Each path below is one point turned by a fixed rotation once a step. After each direction that follows a path, write how fast that rotation turns it, in degrees each step (0 if it stays still).
Each turn is a multiple of 5 degrees from 10 to 175, or 0.
Each row of a path follows its step; steps can be skipped.

step 0: -188 102 234 108 163 297 -28 222 -395 332 412 171 260 -221 -129 -258
 -233 61 -17 -40 -288 -194 -268 241 10 176 79 42 498 384 -375 302 233 34
 -79 -296 -26 -257 -95 -143 174 -242 30 -222 -186 -454 -7 -151 -146 125
 35 274 -112 -280 -54 41 -264 49 141 46 144 -206 42 152 -68 2 28 146 -79
step 2: -256 -473 191 -26 143 -69 68 102 23 397 52 39 -147 -457 186 -115 -254
 -24 -44 25 197 -103 -219 -602 125 167 -86 -268 51 153 -247 -37 128 393
 -34 145 -21 68 95 342 242 -163 152 -41 241 73 -491 128 130 -290 159 -50
 100 189 259 69 -125 33 144 -7 55 77 -139 -72 -64 -410 -269 11 -328
step 3: -179 83 -30 -65 59 158 377 -192 205 97 83 61 -15 -441 24 -224 193 145 -6
 30 74 -390 -488 331 412 251 -177 -195 -3 91 -182 337 350 279 -228 54
 -110 19 125 -288 91 -83 195 -111 256 -22 -267 -99 -285 86 21 123 -45
 228 208 2 -527 259 -75 -65 134 24 -46 199 -268 191 -110 33 -247
step 5: -219 248 171 42 126 -165 -11 -77 61 281 -516 133 -15 -341 242 206 -290
 -201 -249 242 -117 -283 14 -278 114 199 -13 -266 415 397 203 65 -163
 320 193 13 208 -255 278 208 73 -76 337 155 140 -171 -30 178 21 -34 31
 137 -223 132 -98 40 -33 -207 -168 -520 120 205 -55 -8 19 -254 239 -94
 34
step 7: 65 90 365 -142 142 141 348 -115 -181 192 79 197 -125 47 -224 -464 -293
 301 -279 117 -109 124 -599 17 50 95 -57 -102 274 306 76 126 23 -176
 -107 218 -280 -347 -108 -249 -162 -39 81 -12 -160 -255 -113 -124 45
 -184 53 -41 26 56 290 -154 47 -132 121 -212 -162 344 -83 333 -98 426
 105 309 -161
step 10: -335 150 248 -9 -51 353 98 99 -135 -1 272 76 28 29 36 -596 -16 140 184
 -116 -7 -108 -395 -118 251 220 -242 -86 218 287 -315 25 112 -152 -36 13
 -337 97 184 -195 -375 25 206 -110 203 -325 -257 -131 103 -5 -188 -220
 122 190 280 165 -82 -177 23 -399 170 -110 -153 -278 28 -428 -117 -18
 -244
step 13: -128 275 39 35 -92 -40 224 -51 -107 8 -144 -93 151 -112 141 37 -315 -136
 -96 -318 -72 -37 -9 63 278 389 -319 -200 339 -21 -229 10 373 319 213
 -115 200 278 31 -409 -306 40 225 -6 60 -366 -210 97 -437 355 -184 152
 15 24 -77 130 -368 -303 -286 -189 398 32 173 65 253 -253 -118 -43 77
step 14: -151 68 -79 -79 -22 -324 72 -115 -339 84 -100 252 148 -7 44 -392 -587
 304 -169 -377 -171 -107 -75 -358 60 -136 -106 -28 308 82 307 241 234
 172 -6 -118 -76 -357 -178 -100 -158 69 109 -105 327 -259 -451 84 -166
 -38 -133 -182 289 102 164 -183 182 -160 -143 -252 -28 122 -422 -39 89 7
 -104 -54 234
step 15: 14 12 -16 -170 -145 -132 216 205 155 22 -299 179 185 -344 7 -261 -126
 182 -460 -53 -237 33 -120 -10 -39 -43 -114 -339 578 201 -247 216 -211
 299 -254 -92 -54 -152 35 111 326 41 41 -135 -66 -384 -328 198 -176 -199
 0 244 -145 10 212 340 206 145 198 119 -224 396 -128 -193 -17 159 282
 -43 -98
step 16: -64 -204 176 -194 -50 -405 169 173 -68 -14 -20 -80 122 -144 -84 60 -234
 -11 -24 -28 -36 -25 -315 126 74 110 -155 78 398 175 -10 222 428 274 87
 352 370 324 -325 -80 164 -59 173 -99 -372 -311 -231 -260 -224 -70 44 60
 -177 -78 -148 464 -303 -181 39 217 -14 180 66 186 -111 250 17 521 38
step 18: -286 -42 115 89 -370 146 99 -186 -345 -118 152 135 338 -284 148 -216 26
 104 -145 53 115 -407 -135 -264 376 -50 242 -74 334 513 -134 326 154 314
 -4 -94 -219 -73 -150 190 203 83 112 31 149 63 -121 70 134 -25 144 150
 56 -129 59 268 -38 431 -113 -65 193 17 -488 -378 171 -112 53 8 -27
Speeds:
27 -23 -23 47 8 -99 48 36 110 7 -116 66 47 61 68 33 -50 -21 -65 -42 3 30
 -20 98 -41 -16 -11 -23 -2 -40 98 -34 -9 24 -157 44 -56 -118 -17 3 37 46
 50 31 24 10 -28 3 -51 119 -25 -40 18 -32 -14 5 -11 -57 -25 -28 100 92
 10 9 -8 -38 -11 38 9 -> 40
42 -92 -81 36 -73 29 25 -37 67 -31 -1 45 -25 133 81 -43 15 -27 52 54 -60
 32 -3 -10 9 -17 -54 -32 -16 -16 81 -4 119 84 35 4 75 51 -114 0 56 -18
 -39 -8 -72 -41 -33 -16 -4 6 47 -25 -25 11 -36 -21 24 65 -63 -96 -19 -95
 -71 39 79 68 -43 -6 -27 -> 145
105 -22 -115 -5 -33 43 -54 -27 -35 34 63 112 -40 17 34 -9 -6 65 -76 -64
 54 48 -42 -10 35 8 7 74 -46 97 -35 68 61 -11 2 -78 -86 18 100 -10 -40
 58 -8 1 17 -6 9 50 -36 79 -2 -2 42 114 -17 -60 -31 -40 -54 -5 -12 -23
 -2 -44 -51 43 -61 123 -45 -> 100
-61 56 86 -63 -30 32 -23 -4 -29 15 -11 52 30 31 103 -38 -11 -28 -7 -35
 105 74 76 -18 -2 -30 19 26 -22 24 8 49 -73 61 30 45 28 -53 45 -34 8 -55
 -38 -135 51 -48 82 2 -18 26 19 30 73 -48 -173 -12 -97 0 -12 -37 54 -75
 -10 21 75 -13 29 -17 71 -> 85
84 27 -53 63 -15 -1 -28 62 -13 -4 -119 -24 -103 -11 57 -82 -34 1 14 -18
 11 -14 -17 -18 5 25 28 -18 41 85 35 1 -71 67 67 42 53 -83 -21 30 -5 49
 22 23 31 97 23 60 18 -58 66 25 96 -5 24 -30 131 134 -30 80 11 -39 12
 -68 -5 -55 42 52 59 -> 110
-20 -14 -23 96 -13 30 28 -17 -51 38 9 95 58 23 -92 -99 34 -61 63 0 54
 -59 5 22 -56 21 96 15 -34 54 -31 -27 5 -68 -82 91 31 29 -39 22 -48 -86
 -112 23 -64 -66 6 94 70 24 85 -46 -28 4 -38 63 2 27 44 31 77 53 -25 -63
 4 -43 -28 85 -4 -> 40
